In the rows, 128 means zero.
A state moves one step at a time under one of 6 hidden systems, and each row is a state written as 20 numbers. Each run below is a few steps of one system.
run 1, X (11 x 20):
114,144,105,96,105,120,117,133,116,136,77,52,147,120,147,101,116,94,130,151
139,133,103,142,178,114,161,117,80,158,161,168,165,133,103,94,159,124,129,119
138,135,179,106,112,116,106,177,159,118,143,169,88,155,116,158,151,149,111,113
92,118,107,101,77,155,138,72,132,112,130,79,107,117,160,160,129,141,127,144
154,126,105,160,203,133,150,93,142,112,112,136,162,120,103,140,97,94,152,127
137,147,166,169,120,111,78,206,114,164,127,133,126,111,139,130,123,106,114,129
133,142,132,77,107,137,141,98,94,141,126,109,94,115,143,66,142,179,106,134
102,128,87,94,170,126,160,129,160,94,143,141,138,195,97,134,139,104,133,127
111,109,132,188,107,152,107,152,129,130,173,153,129,98,131,195,139,140,143,113
179,129,164,105,120,141,119,104,135,104,69,92,108,82,136,122,98,154,143,133
114,147,89,113,147,101,137,136,115,153,113,89,177,149,129,100,134,66,127,154
run 2, E, 11 rows:
122,92,121,150,66,120,156,83,166,110,114,134,170,137,130,175,136,122,139,131
172,106,178,168,120,106,123,81,149,128,86,148,135,106,136,152,88,114,137,121
121,146,167,153,100,107,104,101,123,170,90,124,101,133,168,107,90,116,77,132
101,114,122,152,121,129,153,96,112,159,142,174,95,155,134,61,111,128,92,124
124,116,137,140,138,125,129,156,167,102,182,175,99,185,133,102,99,153,115,120
123,109,113,157,82,171,122,169,162,87,154,109,118,125,148,122,97,174,135,136
159,104,104,135,113,128,138,133,131,85,102,86,168,121,137,77,79,146,166,134
155,129,130,142,95,74,118,166,140,146,99,115,201,136,122,89,129,118,125,131
144,101,160,111,53,96,144,126,129,151,101,161,138,120,109,106,173,144,121,119
123,104,153,99,84,95,152,64,162,109,118,150,120,175,138,155,135,130,119,124
121,107,139,195,107,133,132,76,172,132,128,155,129,129,145,173,95,112,115,129
run 3, R, 11 rows:
138,141,179,107,75,103,83,150,145,145,100,101,123,101,142,177,150,128,119,130
120,118,114,118,107,122,161,41,77,139,97,105,141,123,151,128,128,118,131,134
142,128,148,169,184,98,135,104,152,148,134,182,133,154,119,140,104,74,117,127
94,138,157,145,108,139,80,141,120,155,167,139,68,111,158,138,117,161,93,111
119,129,108,101,149,164,157,97,108,78,100,114,88,156,132,90,92,163,129,122
116,135,84,144,178,137,132,183,163,120,165,123,150,153,113,112,114,84,139,149
145,121,134,142,100,141,103,188,118,136,148,134,134,71,106,107,152,186,139,109
149,134,138,62,97,115,149,137,124,93,66,96,140,160,117,119,151,136,137,134
119,114,91,129,122,101,153,100,148,154,163,123,192,125,121,150,164,80,144,151
163,111,182,164,119,111,107,110,139,142,115,171,128,78,112,173,132,148,134,99
114,152,160,105,101,123,116,98,105,128,88,92,90,158,179,156,108,113,99,143
run 4, E, 11 rows:
113,96,113,142,83,123,151,173,107,123,79,152,148,152,96,78,136,116,140,111
181,115,165,108,89,86,155,128,128,114,163,148,154,169,152,131,151,153,136,142
120,112,128,128,75,131,125,86,218,128,114,120,137,103,117,149,128,145,110,132
118,84,143,163,108,113,126,96,108,108,72,142,121,134,132,138,76,97,158,103
170,161,168,178,127,106,131,115,110,158,126,139,141,156,172,115,105,135,79,144
112,112,132,122,102,135,130,118,172,168,143,154,78,106,120,57,116,128,96,141
84,97,115,128,115,112,122,137,120,84,147,154,109,191,132,108,95,157,137,86
166,132,124,182,105,165,160,162,155,95,144,130,155,155,147,137,116,155,121,159
162,94,134,116,99,114,110,132,167,121,128,95,134,75,138,81,90,136,162,142
104,130,116,131,92,81,111,134,115,123,68,109,178,157,122,97,116,144,115,93
165,110,153,149,84,119,182,135,121,149,115,176,149,155,119,114,164,104,120,154
run 5, X, 11 rows:
136,123,101,113,151,150,125,117,162,100,98,110,160,73,73,158,146,152,157,106
147,128,144,129,122,118,125,169,75,132,85,111,155,117,124,171,157,77,164,134
182,158,162,102,128,94,137,99,104,170,156,123,155,107,149,130,173,146,110,151
98,149,144,74,153,107,124,93,160,154,113,148,88,149,104,147,156,95,94,122
89,142,127,158,144,148,129,98,86,121,154,134,96,163,167,190,118,119,112,124
169,152,143,162,169,176,130,116,171,118,136,122,98,102,143,133,87,143,109,156
94,139,101,114,157,142,84,172,126,138,120,80,103,98,129,93,93,98,137,133
129,155,93,135,159,154,141,161,61,120,138,124,148,128,112,92,149,181,126,109
156,126,136,84,122,151,152,190,156,102,146,143,113,137,94,133,175,136,147,146
102,110,109,84,100,116,110,111,130,115,157,90,144,93,128,187,165,139,165,118
160,143,139,140,156,131,149,86,118,122,67,130,163,106,99,185,151,119,135,117
run 6, H (11 x 20):
108,122,130,129,67,111,140,173,75,122,116,144,145,178,130,123,166,149,120,109
169,103,142,107,108,126,182,71,158,97,156,147,128,157,145,134,132,151,137,152
94,107,125,110,117,104,84,95,204,122,111,108,122,105,118,153,94,110,134,111
123,124,136,187,103,135,109,129,68,135,68,115,140,101,142,138,100,127,132,106
183,139,157,146,137,111,156,131,115,162,135,142,133,152,159,80,115,91,108,176
76,123,111,106,111,98,110,125,164,156,172,151,111,152,122,77,132,146,91,109
105,101,117,143,107,158,145,136,117,63,93,150,110,164,109,135,110,170,140,90
163,118,136,140,109,153,139,133,162,93,141,88,128,134,173,160,93,107,153,177
126,122,108,127,112,107,95,117,155,165,131,88,157,56,128,79,109,134,132,130
129,124,134,134,105,97,133,173,84,135,63,143,159,152,100,93,146,115,130,106
143,119,150,124,84,105,167,110,118,130,175,154,136,185,167,143,157,132,116,153
run 7, R:
130,163,128,103,123,91,84,153,140,124,178,78,162,142,163,144,130,163,117,129
123,120,103,132,115,182,169,92,133,137,73,129,121,76,85,119,153,134,126,132
152,113,155,116,153,76,113,160,99,112,138,131,140,161,143,155,114,73,173,127
123,170,125,154,108,130,124,101,133,174,148,124,153,108,139,128,159,180,66,128
128,93,152,87,139,143,148,101,126,113,90,157,59,122,104,127,122,94,158,123
105,154,104,148,158,97,98,134,114,116,177,100,170,171,165,161,105,132,122,118
148,137,134,162,128,194,157,125,141,148,114,158,95,78,102,108,143,154,103,144
132,117,146,65,147,88,96,165,106,101,124,103,102,153,141,113,104,100,167,120
99,159,73,158,128,142,147,118,122,145,142,120,188,136,115,126,162,164,91,121
172,92,169,113,128,146,152,149,144,115,122,175,84,108,96,139,146,102,165,138
116,157,125,97,121,80,81,123,123,121,148,65,163,138,167,154,121,151,122,118
run 8, Z, 11 rows:
154,130,157,60,124,90,131,133,170,94,102,115,133,170,119,153,142,111,140,137
94,117,118,156,85,114,117,72,125,152,142,111,160,104,154,186,138,120,125,125
179,120,187,139,144,113,133,102,110,141,67,162,104,104,115,116,108,116,132,115
93,161,134,119,132,112,103,124,127,152,144,102,91,171,179,117,96,100,85,147
104,102,95,159,138,165,159,82,106,136,146,164,107,104,112,82,116,161,126,108
144,129,138,130,165,140,121,192,157,75,124,143,102,176,117,121,88,126,139,124
107,136,87,147,89,165,115,156,136,125,173,80,149,94,152,133,138,171,127,143
172,107,116,102,144,122,153,142,136,114,85,126,167,94,76,90,142,121,171,129
113,141,132,124,101,75,106,172,142,145,145,118,175,173,142,158,155,93,115,136
143,111,152,117,77,122,152,74,112,155,129,157,125,89,120,136,177,168,121,119
138,126,163,84,152,93,125,89,153,99,88,128,102,170,135,152,97,92,135,125
run 9, H:
163,89,141,165,152,133,141,149,128,118,123,171,141,101,94,160,128,85,182,123
152,171,182,103,118,100,81,147,125,152,146,100,112,115,165,151,139,151,100,137
101,143,88,111,147,150,170,69,104,153,93,128,126,120,101,93,152,129,101,125
117,102,129,144,170,106,124,159,121,108,159,171,126,169,116,159,118,77,166,113
147,159,159,150,115,154,103,136,150,130,161,127,108,101,149,163,133,199,93,127
120,135,105,80,156,165,149,108,122,123,75,97,88,105,106,89,122,102,135,146
106,130,89,155,160,100,111,167,102,126,170,117,185,151,134,150,128,95,155,120
177,129,162,146,106,148,139,150,142,144,147,171,126,87,107,129,170,181,114,128
116,141,136,31,136,116,127,113,125,113,100,93,85,152,129,123,140,114,129,136
94,127,76,170,152,128,138,87,118,121,147,122,187,133,123,177,133,121,138,112
181,111,184,154,139,136,118,155,143,143,122,176,99,79,106,145,126,113,147,129
run 10, D, 11 rows:
143,119,152,94,163,104,108,132,147,98,164,116,107,149,150,182,109,88,167,140
123,170,106,167,141,150,116,105,113,155,123,108,163,80,121,144,145,179,93,114
137,115,151,94,148,151,141,157,108,116,75,144,66,129,101,112,126,82,152,135
124,165,115,120,164,93,109,137,104,137,198,108,162,160,162,149,138,138,115,129
116,128,117,128,124,184,151,125,156,134,110,165,96,91,73,118,164,166,107,117
132,120,143,84,144,115,108,146,125,75,130,92,106,156,153,177,105,100,174,133
147,171,100,173,153,153,145,113,113,155,139,112,183,96,126,136,152,159,99,139
138,109,162,88,145,131,121,161,134,132,89,156,73,103,83,118,140,89,152,121
110,166,119,106,140,93,107,126,85,121,164,96,158,174,165,162,142,151,114,115
132,131,115,141,138,192,180,103,153,138,119,169,100,107,86,123,162,141,103,142
129,116,153,92,160,100,82,139,144,98,145,107,100,126,142,176,98,97,172,118
run 11, Z (11 x 20):
116,107,116,81,142,111,164,86,98,125,115,148,136,136,94,157,178,93,159,117
144,145,170,152,155,106,117,112,127,129,150,161,129,154,141,215,139,117,116,118
127,149,160,117,134,162,106,93,116,152,116,116,65,69,140,160,131,142,111,130
116,146,107,112,201,134,131,101,77,125,107,104,106,136,137,111,95,87,142,129
109,153,105,188,179,156,135,157,112,157,173,167,126,141,120,126,132,113,100,132
130,132,133,91,149,163,124,179,119,115,164,147,74,108,103,111,154,169,138,118
113,150,78,85,161,149,137,137,130,77,139,79,154,151,118,161,145,143,148,131
145,118,111,167,137,148,141,147,133,137,135,135,175,83,97,186,167,97,161,137
170,153,178,88,143,89,93,163,104,153,126,122,131,101,124,147,164,122,137,125
96,164,116,81,132,117,142,74,103,162,117,109,129,139,131,151,177,115,93,135
123,102,143,139,167,127,155,78,105,134,140,186,98,137,115,168,136,86,146,118
run 12, D:
73,126,110,162,96,131,139,123,129,142,156,173,133,169,119,151,158,149,90,104
152,94,161,122,102,158,144,99,159,89,142,145,70,122,150,146,99,154,147,138
128,146,103,145,149,122,101,99,162,126,118,61,162,103,156,129,75,116,128,142
122,111,112,179,134,143,130,167,82,152,88,147,142,94,95,86,122,100,144,113
155,133,169,96,113,83,119,183,107,128,154,145,116,176,147,90,135,138,124,130
88,129,89,97,86,130,148,94,168,141,166,120,142,138,124,116,168,161,96,136
128,72,122,139,122,141,149,98,162,76,109,153,126,127,103,168,108,117,176,112
174,150,163,178,117,115,105,135,126,133,110,97,165,113,171,167,98,123,121,146
131,130,130,119,120,126,132,111,92,189,94,123,111,76,118,62,137,106,117,138
96,120,127,101,154,72,122,136,111,122,138,162,122,199,119,100,118,108,126,97
102,130,122,169,86,158,140,133,151,126,180,155,120,156,146,154,144,171,88,131

Which system made each of these runs?
run 13:
192,132,178,144,143,169,130,155,140,113,91,140,88,90,119,148,114,129,139,143
119,150,109,78,123,104,98,140,117,146,138,51,140,116,163,106,121,106,134,155
 : X
run 14:
89,138,144,90,124,88,106,93,72,158,132,118,89,152,162,113,122,113,108,112
100,133,100,152,175,147,163,77,129,119,149,177,116,168,110,127,123,146,102,107
 : R
run 15:
104,145,107,136,134,144,94,171,162,130,108,96,110,122,128,66,79,135,104,128
103,93,88,137,98,140,144,181,92,113,120,135,138,139,106,68,128,132,155,115
 : R
run 16 (2 x 20):
116,89,152,133,116,120,91,121,198,128,132,142,82,97,127,131,81,104,143,123
110,132,106,163,105,122,102,123,81,110,108,78,158,129,166,114,81,160,131,107
 : D
run 17 (2 x 20):
138,155,146,118,107,107,133,105,120,195,123,124,153,99,128,151,190,108,96,149
121,115,161,75,146,85,133,76,99,150,123,163,90,139,117,132,150,97,134,111
 : Z
run 18 (2 x 20):
106,98,127,108,90,132,124,187,89,133,91,131,113,114,101,121,157,91,162,121
175,145,139,118,130,91,146,108,94,108,165,114,178,164,164,143,142,169,132,134
 : H
run 19:
129,118,111,121,130,127,151,126,96,86,78,134,173,138,85,164,161,143,159,92
182,119,166,141,93,113,150,147,129,139,135,139,158,124,141,174,165,93,149,165
 : X
run 20 (2 x 20):
101,135,94,119,197,139,104,150,138,146,184,131,98,106,113,85,111,121,132,123
101,135,103,126,137,150,103,199,128,83,133,125,124,143,100,127,129,182,135,90
 : D
run 21:
117,180,129,117,133,153,127,116,140,97,103,93,113,172,154,143,110,176,76,129
117,84,91,151,124,178,157,107,137,129,137,123,110,83,125,119,109,83,167,158
 : Z
run 22:
85,101,111,132,110,158,113,123,162,81,99,126,112,115,98,182,120,149,149,91
183,143,143,159,134,155,146,137,89,96,107,89,143,127,169,160,104,124,149,160
 : D
run 23, 2 rows:
155,160,142,160,166,123,92,165,105,164,113,96,141,86,145,121,102,90,128,145
126,159,121,129,137,123,138,159,84,186,148,145,134,128,119,69,169,133,90,135
 : H
run 24, 2 rows:
113,106,93,133,96,120,118,86,119,122,110,67,161,92,154,103,91,132,153,128
159,127,121,162,164,106,151,142,119,139,89,163,178,138,86,81,124,110,130,114
 : X
run 25, 2 rows:
107,112,109,115,72,158,151,133,116,107,81,110,103,137,129,65,114,162,120,127
143,97,102,133,133,106,155,142,152,106,171,123,163,168,145,109,104,80,164,161
 : D
run 26, 2 rows:
88,104,137,169,92,130,93,121,66,135,131,125,103,108,164,155,104,128,140,100
190,161,149,140,168,148,161,108,117,124,95,131,118,136,137,83,100,151,100,148
 : Z
